Families of rows that turns and mirrors carry onto each other, the same ones carrying the whole set onto itself: the rest of each named row's family, in list order:
7 families of 3 rows:
Q_728: 8.1  12.2  -32.0  -2.6  0.1  -24.5  24.6  14.7
Q_286: -19.7  25.7  -32.4  -1.3  -11.2  -4.8  -4.4  -16.6
Q_999: -9.0  3.7  16.9  -31.2  -4.5  -30.7  -30.4  20.8
Q_178: 10.2  -6.6  -6.3  -21.2  3.0  -26.6  28.6  19.9
Q_155: -24.3  -9.6  8.3  -34.2  -0.5  4.3  -28.5  32.4
Q_320: 14.0  5.2  -19.0  -15.6  21.1  -15.9  16.3  20.6
Q_250: -45.6  10.8  -24.1  -7.6  -32.4  3.1  -15.5  9.5
Q_46: -38.4  -4.4  15.9  -36.1  -12.9  -16.4  -20.9  25.2
Q_31: -32.0  -10.4  14.9  -13.7  -8.4  -6.4  -34.9  16.4
Q_965: -36.7  32.1  -33.0  -3.3  -21.3  -14.6  -13.6  16.8
Q_388: 10.8  -5.6  -14.6  9.3  -6.7  -27.8  20.0  7.3
Q_988: 14.2  -15.4  -5.5  -19.5  7.7  -9.9  23.8  17.0
Q_544: 25.5  -10.4  -3.9  -19.3  4.5  -12.0  9.2  12.7
Q_622: -27.5  26.0  -33.7  -15.8  -10.7  1.3  3.6  -13.5
Q_126: 20.3  10.6  -28.7  -21.7  -12.7  -11.9  17.0  29.2
Q_62: -5.6  -7.3  11.6  -39.3  -5.1  -17.7  -19.0  40.5
Q_24: -24.5  10.7  -22.1  -14.9  -39.8  5.4  -14.3  -8.9
Q_757: -20.0  -13.6  6.6  -15.2  -16.9  -13.0  -18.8  50.3
Q_25: -38.2  14.2  -35.0  3.5  -9.8  8.4  -3.0  0.9
Q_471: -35.5  19.5  -32.1  -11.5  -25.6  -5.2  11.7  -8.3
Q_933: -41.4  -6.4  15.5  -22.3  1.3  -12.2  -26.1  21.1

Same family as Q_965: Q_126, Q_757
Same family as Q_46: Q_178, Q_471
Same family as Q_388: Q_999, Q_24
Same family as Q_320: Q_155, Q_25
Same family as Q_544: Q_286, Q_31

Families of rows that turns and mirrors carry onto each other, the same ones carrying the whole set onto itself: the rest of each named row's family, in list order:
13 families of 3 rows:
Q_186: -9.6  -16.4  -15.7  -19.9  6.2  -7.3  -9.1  -18.7  -55.9  -15.7  -1.8  4.1  7.0  -11.0  -4.5  5.4  45.0  -4.9
Q_492: 6.9  -13.3  -12.4  28.7  -8.7  -18.2  16.7  7.2  -29.8  -29.9  -1.2  18.0  -26.8  3.9  -0.6  -30.8  -2.3  13.4
Q_666: 31.8  7.1  -0.9  18.1  2.2  9.8  48.1  -10.3  14.4  2.8  1.3  21.4  5.0  -4.2  -8.7  1.5  42.0  -12.2
Q_776: 10.0  -18.1  -11.2  12.5  1.9  -4.3  -9.1  13.9  8.5  -22.8  1.8  -8.6  -15.9  9.0  14.7  -23.7  -27.2  -14.2
Q_257: 23.1  10.8  6.3  7.7  -14.2  -9.3  35.8  -3.8  24.4  -15.8  23.1  -10.6  23.2  1.6  -1.5  13.1  31.0  -20.9
Q_395: 4.5  -20.6  -0.6  22.1  -11.2  -15.6  -0.3  2.8  15.0  -22.9  2.2  11.0  -7.8  25.5  -2.0  -35.1  -11.2  2.8
Q_75: -31.9  -29.9  -3.1  -19.0  13.8  4.3  -3.9  -2.5  -41.1  -31.3  -14.9  11.1  26.9  10.6  4.3  -1.4  16.6  11.1
Q_313: -20.0  -19.9  -6.8  -9.7  26.7  -2.1  -8.2  -8.6  -44.3  -28.5  -17.3  -9.5  25.3  -3.7  25.2  -3.1  30.8  -8.5
Q_118: 19.4  9.9  21.7  9.2  -7.4  -14.1  33.9  -7.0  23.0  0.2  14.6  24.9  13.5  -15.4  -9.3  19.7  15.2  -24.1
Q_972: -15.5  -14.4  -5.0  -16.6  7.1  5.0  -1.9  7.1  -54.8  -18.5  -28.5  11.2  21.2  -4.2  -5.6  4.7  44.4  9.9
Q_369: -2.8  -11.4  7.0  16.3  -4.4  -12.8  5.4  3.3  7.6  -9.8  19.9  12.4  -14.3  -0.8  4.4  -21.7  -33.3  -7.1
Q_233: -7.1  -8.0  -16.7  -13.8  27.5  -1.6  8.5  -1.6  -46.8  -33.1  -4.2  -15.0  11.1  -8.4  22.7  22.4  32.2  15.0
Q_920: 6.1  -18.4  -12.5  14.9  -24.1  -6.6  2.0  23.1  -4.2  -14.7  -2.3  10.8  -29.2  6.7  -12.5  -32.6  -6.4  -2.7
Q_419: 31.2  2.3  -11.0  31.8  -4.8  2.6  43.0  18.6  10.8  -7.2  9.2  -9.6  29.1  12.5  -4.4  7.6  36.3  -5.8
Q_916: -7.4  -3.8  -13.8  -18.7  12.2  14.5  17.3  21.5  -50.1  -25.4  -14.6  9.8  25.8  2.1  4.0  27.8  23.2  21.7
Q_496: 46.9  3.5  -6.4  18.5  13.1  -2.5  21.6  5.5  12.9  -12.3  16.1  -17.3  22.7  4.5  17.7  20.4  19.4  3.0
Q_134: -7.3  -6.1  -24.8  -13.8  6.2  21.8  12.7  12.0  -46.5  0.5  -26.9  20.6  23.4  -2.2  2.9  10.0  44.9  -14.4
Q_601: -18.4  -4.5  -10.3  4.7  -17.3  -14.6  -8.1  18.0  -11.7  -11.7  -8.6  19.9  -18.5  -9.9  -9.7  -7.6  -22.9  -28.4
Q_744: -0.4  -14.5  -7.6  17.2  -3.4  -22.4  -0.3  30.0  -6.0  -8.4  -15.0  18.1  -11.8  7.3  -19.0  -14.8  -27.5  6.4
Q_248: -43.6  -4.1  -9.0  -16.6  11.5  -0.3  -14.7  6.0  -39.1  -13.8  -14.5  -4.8  22.4  -0.1  14.0  7.0  14.9  -6.2
Q_157: -18.1  -1.3  -10.5  -21.5  20.5  1.9  5.8  3.5  -43.6  -4.1  -40.2  9.6  26.7  -3.9  11.4  17.9  30.0  -12.9
Q_263: 10.1  -6.5  10.4  -4.5  0.2  6.2  33.1  -4.4  22.0  -12.2  15.5  -4.8  39.3  24.3  5.2  18.2  40.2  -0.9
Q_187: -0.7  -11.6  -13.5  4.2  -13.0  -13.6  11.5  5.0  -15.1  -7.4  -9.2  18.6  -34.4  3.9  5.2  -21.2  -26.7  -19.1
Q_973: 9.6  -9.7  -22.1  7.7  -14.6  13.2  8.9  5.9  -21.5  -12.4  -11.8  30.9  -34.6  1.7  -10.8  -16.6  -15.3  -6.6
Q_479: 23.0  -17.2  -11.8  14.1  -9.6  -24.0  10.2  8.2  -7.8  -12.5  -18.6  4.6  -25.1  12.1  1.2  -31.0  -15.8  -22.7
Q_649: 35.1  -4.1  15.0  3.0  -5.7  8.1  42.8  2.6  14.3  -1.9  15.9  4.7  25.3  0.9  -13.5  18.6  40.0  0.6
Q_839: 29.4  2.9  10.4  13.4  6.3  -2.4  51.9  -16.2  19.4  6.5  3.6  3.7  21.0  -2.0  -2.3  15.4  22.1  -25.2
Q_396: 11.9  -26.1  -22.1  30.1  13.1  -16.7  2.9  14.7  -18.0  -25.7  5.7  -7.8  -15.7  -7.6  13.8  -27.3  -12.8  0.4
Q_106: -31.6  -20.5  -6.6  -5.2  8.0  -8.4  17.6  2.7  -54.2  -10.4  -14.0  -5.1  30.1  1.2  -14.6  17.9  35.0  -5.4
Q_20: 6.5  -19.7  -26.9  16.0  1.6  -6.3  -8.3  16.2  6.4  -8.5  2.0  0.2  -18.2  -12.1  -26.2  -27.4  -6.3  -16.2
Q_518: 41.1  3.5  2.1  -17.8  9.3  -2.1  18.4  5.1  19.6  3.9  20.0  16.8  17.9  -7.1  -1.1  22.4  34.7  1.5
Q_306: -8.1  -19.8  -4.4  -29.6  25.3  -6.5  15.4  1.0  -53.6  -19.7  -37.6  7.9  15.6  -6.6  7.3  5.8  22.6  -6.3
Q_576: 31.0  -0.5  18.6  -4.1  18.5  2.8  31.1  -16.8  19.0  -17.5  18.7  -7.9  22.4  1.0  21.4  19.3  25.4  -2.1
Q_824: 12.0  10.9  23.0  12.7  11.6  -8.0  22.8  -19.6  13.8  1.5  14.6  -1.8  42.8  2.1  10.0  18.1  35.7  -10.1
Q_468: -22.1  -11.1  -3.6  -24.6  17.9  3.5  7.6  6.0  -40.1  -30.0  -13.6  3.9  43.3  -18.7  -1.3  17.9  24.3  -4.3
Q_875: 35.3  -0.1  5.2  -9.3  6.5  0.6  51.2  -2.3  14.6  -4.5  -3.8  -12.2  19.5  7.5  -2.6  26.5  26.5  -19.9
Q_270: 24.1  8.9  16.0  5.4  -10.0  -25.5  42.5  -1.6  10.4  2.5  17.9  9.1  13.2  17.8  0.3  21.9  34.4  3.2
Q_750: 4.1  -6.8  -5.1  11.2  -13.6  -30.0  -13.7  11.2  -11.9  -28.9  -7.5  21.3  -12.5  -2.4  2.7  -32.0  -19.3  -3.8
Q_336: -24.2  3.5  0.7  -11.4  5.3  -11.4  1.4  -3.4  -38.3  -7.2  -20.5  16.1  34.1  -16.5  -0.3  23.4  42.7  -26.1

Same family as Q_313: Q_776, Q_576
Same family as Q_186: Q_20, Q_518
Same family as Q_649: Q_972, Q_920
Same family as Q_666: Q_134, Q_973
Same family as Q_233: Q_496, Q_396
Same family as Q_248: Q_369, Q_824
Same family as Q_257: Q_468, Q_750
Same family as Q_75: Q_395, Q_263
Same family as Q_157: Q_187, Q_839

Families of rows that turns and mirrors carry onto each other, the same ones carrying the whole set onto itself: the rest of each named row's family, in list order:
4 families of 8 rows:
Q_980: 33.3  33.2  -6.9  4.9  32.5  13.1  37.6  -37.7  -10.0  0.5  40.5  50.6  -1.6
Q_635: -9.2  -4.1  -12.2  -20.4  -8.4  -5.0  37.4  13.9  29.0  -12.5  13.5  -0.7  -6.3
Q_811: -8.4  0.4  20.5  -31.1  25.2  18.4  37.1  5.9  -2.3  -7.1  8.4  41.3  -7.3
Q_413: 23.8  29.2  -34.6  10.5  -5.5  -12.3  29.2  -30.6  31.5  -5.8  35.9  9.7  12.7
Q_477: -4.8  1.1  10.4  -36.8  11.7  18.5  28.8  24.0  -15.4  -7.1  27.6  40.4  1.3
Q_445: -7.0  -6.3  -11.6  -31.4  27.5  -23.4  25.0  -13.3  0.4  -11.3  23.4  26.8  26.3
Q_147: 4.7  -8.3  -9.9  -15.3  -10.9  -9.5  40.1  7.9  29.3  -12.0  8.1  -4.0  10.6
Q_37: -16.5  -3.9  -21.4  -29.0  24.5  -17.0  27.9  -16.6  -9.0  -11.7  38.3  29.3  18.0
Q_484: -3.5  -7.7  -19.4  -27.9  19.1  -15.7  11.0  2.6  -19.4  -2.6  45.1  31.2  11.4
Q_695: -14.6  -3.0  1.1  -27.5  13.0  -22.0  14.5  8.9  -9.1  -9.2  33.3  24.2  19.9
Q_525: 4.8  11.4  15.2  23.7  7.0  -24.8  6.2  0.6  8.1  1.9  17.7  11.8  -11.1
Q_628: -3.8  27.9  -16.8  -37.5  7.0  41.6  41.2  -11.9  11.3  -8.0  39.4  42.4  13.2
Q_177: -12.8  1.6  -15.4  -14.9  -20.0  -4.7  18.1  21.6  16.8  -2.3  26.3  2.4  2.7
Q_929: 52.5  37.9  -0.3  10.8  -8.1  36.6  29.6  -16.1  11.7  -5.7  29.4  20.5  -5.4
Q_625: 46.8  33.0  -11.0  15.4  -5.1  -5.7  14.4  -29.5  20.3  -5.1  35.7  5.4  10.7
Q_935: 9.5  -3.4  7.9  -26.2  21.9  30.0  32.9  21.1  -21.7  -7.1  26.4  28.9  -16.2
Q_460: 35.7  21.5  -26.8  16.5  -0.8  -5.5  33.3  -29.9  30.3  -10.2  51.2  11.9  9.9
Q_43: -4.1  4.8  0.1  -13.8  -9.2  -21.5  16.8  13.0  22.1  -11.3  23.1  -7.0  12.7
Q_45: 41.6  26.7  3.3  9.4  -6.8  32.0  45.1  -9.5  27.7  1.5  33.8  30.2  -24.5
Q_119: 10.9  29.9  -27.3  -36.3  7.3  41.9  53.2  -9.6  8.2  -6.6  38.8  32.3  6.7
Q_374: -1.1  -2.2  15.7  -25.8  20.6  20.6  46.5  3.9  -17.6  -1.3  14.9  43.0  -17.7
Q_815: 13.7  23.3  -15.2  -35.9  13.5  40.5  31.9  3.5  -11.6  -12.7  47.3  45.0  13.5
Q_338: 35.8  32.1  3.7  17.4  -4.8  27.3  47.6  -10.3  24.1  -0.4  14.3  21.0  -23.5
Q_731: 25.8  27.8  1.7  -2.4  21.2  20.1  31.8  -34.3  -6.4  4.5  46.7  62.9  -4.3
Q_490: 26.9  -7.2  11.1  26.9  7.1  -27.1  31.4  -15.2  10.6  -5.9  18.0  12.9  -5.5
Q_435: 25.7  42.8  -22.4  10.3  8.2  -13.5  8.3  -21.1  27.0  -0.4  36.9  3.3  14.9
Q_78: 41.0  33.4  1.3  4.8  23.2  22.9  27.5  -30.8  -25.8  7.7  29.7  36.6  6.5
Q_553: 15.2  -2.1  6.9  17.9  12.7  -35.7  21.8  -15.0  9.3  -0.8  12.9  20.6  -15.1
Q_247: 16.7  27.1  -26.0  -26.8  11.8  47.8  38.3  -6.8  -12.1  -12.2  43.6  19.6  17.3
Q_79: 27.7  11.9  15.2  15.6  -1.4  -27.0  11.4  -7.5  18.4  -3.9  17.5  -1.9  -3.2
Q_579: 45.3  43.3  1.8  4.6  -4.4  27.3  30.8  -4.3  20.0  10.2  12.5  8.8  -9.8
Q_422: 40.8  31.2  1.6  -2.4  18.9  37.5  26.7  -18.0  -18.1  -7.6  42.1  49.9  0.1

Same family as Q_435: Q_484, Q_525, Q_177, Q_935, Q_78, Q_247, Q_579
Same family as Q_731: Q_811, Q_445, Q_147, Q_628, Q_460, Q_45, Q_490
Same family as Q_929: Q_477, Q_695, Q_625, Q_43, Q_815, Q_79, Q_422

